Here are some numbered points:
[0.3 -0.3 1.1 1.2 -0.2 -1.4 0.7 -0.2] 0
[-0.2 -0.1 -1.7 -0.6 -0.8 -0.4 -1.2 0.4] 1
[-0.3 -0.3 0.4 -0.4 -1.5 -0.4 -0.2 -0.4] 2
[0.4 -0.3 0.5 -3.0 4.2 0.9 -0.7 -0.3] 3
[-0.9 0.0 -1.3 -0.2 -1.1 0.8 1.3 0.4] 4
[-0.9 0.4 -1.1 0.5 -2.5 0.2 -0.1 0.0] 5
[-0.5 0.4 0.7 -0.5 -1.4 0.0 0.0 -0.3] 6
[1.1 -0.1 1.2 0.2 0.2 0.0 0.0 -0.4] 7
[0.3 -0.1 0.5 1.3 0.9 -0.3 0.1 0.3] 8
[0.0 -0.2 0.8 0.5 1.0 1.0 0.1 0.1] 9
[-0.2 -0.3 -1.0 0.5 1.5 1.8 0.1 1.6] 10
[-0.2 0.3 0.4 0.6 1.0 0.7 0.7 -0.9] 11
[-0.3 -0.2 -0.6 0.1 0.9 -0.7 0.3 0.4] 12
[0.0 0.5 -0.8 1.5 0.4 -0.7 0.6 -0.9] 13
[0.0 0.4 -1.2 1.2 -0.5 1.0 0.0 0.2] 14
[0.7 -0.3 0.0 -1.6 1.7 1.0 0.0 0.2] 15
[-1.0 0.2 -1.2 -0.8 -1.0 -0.3 -1.1 -0.1] 16
[0.8 -0.4 -0.3 0.3 -0.1 -1.9 0.2 0.4] 17
[-1.7 0.2 -1.1 0.1 -0.4 -1.4 0.1 0.2] 18
[-0.6 0.2 -0.6 -0.3 -0.4 -0.3 0.0 0.2] 19
[0.0 0.3 -1.1 1.1 -0.6 0.8 -0.1 0.1] 20
[-0.1 0.0 -1.6 0.5 -0.6 1.0 -1.2 0.3] 21
[-0.7 -1.3 -0.5 -1.1 1.6 3.2 -0.4 1.6] 22
[-0.7 -0.1 2.3 0.5 -0.8 -1.0 -0.3 -1.0] 23
[-2.6 0.5 -0.1 0.2 -3.4 -0.4 -0.2 -0.3] 24
[-0.6 -0.2 0.1 0.2 -0.3 0.3 0.1 0.3] 25
[1.6 -0.4 0.9 -0.5 1.4 -0.3 0.8 -0.2] 26
New points follow, each followed by the numbers of its three nearest points above, smallest number first.
[0.4 0.0 -0.3 1.4 0.5 -0.2 0.2 0.0] 8 12 13
[-0.1 -0.3 -2.4 0.9 -0.3 0.7 -1.6 1.1] 1 20 21
[-0.6 -0.1 0.2 1.7 -0.9 -1.2 0.8 0.2] 0 13 25
[-0.2 -0.9 -0.7 0.0 1.9 1.5 0.0 1.9] 9 10 22
[-1.8 0.3 -2.7 1.5 -0.8 -1.0 -0.4 0.5] 1 5 18
[-0.5 -0.3 -0.1 2.2 2.0 -0.1 -0.2 0.3] 8 9 12
[-0.9 0.1 -0.9 -0.9 -1.2 -0.3 -1.0 -0.1] 1 16 19
[-1.9 0.1 -0.4 0.4 -4.1 -2.7 0.0 -1.0] 2 5 24
[-1.0 0.2 -1.3 -0.5 -0.2 0.0 -0.2 0.5] 1 16 19
[0.0 -0.2 0.4 -2.9 1.7 1.2 -1.0 -0.1] 3 15 22
[-0.1 -0.1 -1.5 -0.4 -0.7 -0.3 -1.0 0.4] 1 16 19
[-0.3 -0.4 0.4 -0.5 -1.4 -0.3 -0.2 -0.4] 2 6 25
[0.0 0.4 -0.7 1.4 0.3 -0.7 0.5 -0.9] 8 12 13
[-2.3 -0.5 0.1 0.9 -1.9 -2.5 1.0 0.6] 0 18 24
[-0.2 0.3 0.3 0.6 0.8 0.7 0.7 -0.9] 8 9 11
[2.2 -0.4 0.3 -2.3 1.5 1.3 -1.0 0.2] 3 15 26
[0.4 0.2 2.6 -0.2 -1.5 -1.6 0.8 -0.7] 0 6 23
[0.4 -0.7 -0.4 1.0 1.0 1.5 0.0 2.1] 8 9 10
[0.5 0.0 -0.4 1.3 1.4 1.5 1.6 1.6] 8 9 10
[0.0 -0.5 -0.5 -0.5 1.4 3.4 -0.2 0.7] 10 15 22
[-0.6 0.1 -0.6 -0.2 -0.2 -0.1 -0.1 0.5] 12 19 25
[0.0 -0.3 -2.6 0.9 -0.4 0.7 -1.7 1.0] 1 20 21
[-0.1 0.5 0.4 0.4 -0.4 0.1 0.7 0.2] 6 19 25
[-0.2 0.0 -0.4 0.1 -2.3 -2.0 -0.1 -0.8] 2 5 6
[0.1 -0.2 -0.2 0.1 -2.7 -2.7 0.2 -1.2] 2 6 17
[-1.5 0.8 0.6 0.2 -0.8 -0.1 -0.2 -0.6] 2 6 25
[-0.7 0.1 -0.8 -0.4 -0.4 -0.1 -0.2 0.4] 16 19 25
[0.8 -0.8 1.5 1.3 1.2 -0.1 0.4 0.6] 7 8 9
[-2.3 0.2 -0.3 -0.2 -1.0 -1.5 -0.1 -1.7] 2 16 18
[-2.1 0.0 0.0 1.7 -0.9 -2.2 -0.1 -0.2] 0 13 18
[0.1 -0.7 -0.5 -0.8 0.9 1.2 -1.0 0.7] 9 10 15
[0.1 -0.2 0.6 0.4 0.9 1.0 0.1 0.2] 8 9 11
[-0.5 -0.4 -2.2 2.6 0.1 -0.5 0.3 -0.2] 13 14 20
[0.3 -0.2 -1.3 1.7 -4.5 0.5 0.1 0.7] 5 20 24
[1.0 -0.3 0.5 -1.7 0.2 0.7 -0.6 -0.4] 7 15 26
[0.1 -0.2 -2.5 0.4 3.8 1.9 -0.4 0.9] 10 15 22
[1.7 -0.5 0.9 -0.5 1.5 -0.3 0.8 -0.2] 7 15 26
[-0.2 -0.8 -2.1 -1.0 1.1 3.1 -1.1 1.1] 10 21 22
[0.9 -0.3 -0.6 2.1 1.0 0.3 0.0 0.9] 8 14 20
[-0.6 0.1 -0.9 -0.6 -0.3 0.0 -0.2 0.4] 16 19 25
[0.1 -0.6 -0.4 -0.8 0.9 1.3 -1.0 0.5] 9 10 15
[0.4 -0.2 -1.9 -3.0 0.8 1.0 -0.7 0.3] 1 15 16
[0.6 0.6 -0.3 0.1 -2.6 -1.4 -0.4 -0.7] 2 5 6
[1.3 -0.1 1.3 0.2 0.3 0.1 0.0 -0.4] 7 9 26
[-0.9 0.1 -1.3 -0.4 -0.1 0.1 -0.3 0.5] 1 16 19
[0.9 -0.3 -0.4 2.3 1.0 0.3 0.0 0.9] 8 14 20
[-0.3 0.3 0.4 0.7 0.9 0.7 0.7 -1.0] 8 9 11
[-0.1 -0.2 0.3 -0.2 -0.2 1.2 -0.1 0.0] 9 19 25
[-0.3 0.3 0.2 0.8 0.9 0.7 0.7 -0.9] 8 9 11
[-0.4 -0.1 0.0 -1.7 0.9 3.7 0.2 0.4] 10 15 22
[0.6 -0.1 0.1 2.0 2.3 1.0 0.5 2.6] 8 9 10
[-0.6 0.4 0.8 -0.8 -1.6 0.0 0.2 -0.5] 2 6 25
[-1.6 0.1 -0.9 0.1 -0.6 -1.5 0.1 0.0] 16 18 19
[0.5 0.5 2.0 0.0 -1.2 -0.8 0.4 -2.4] 6 7 23
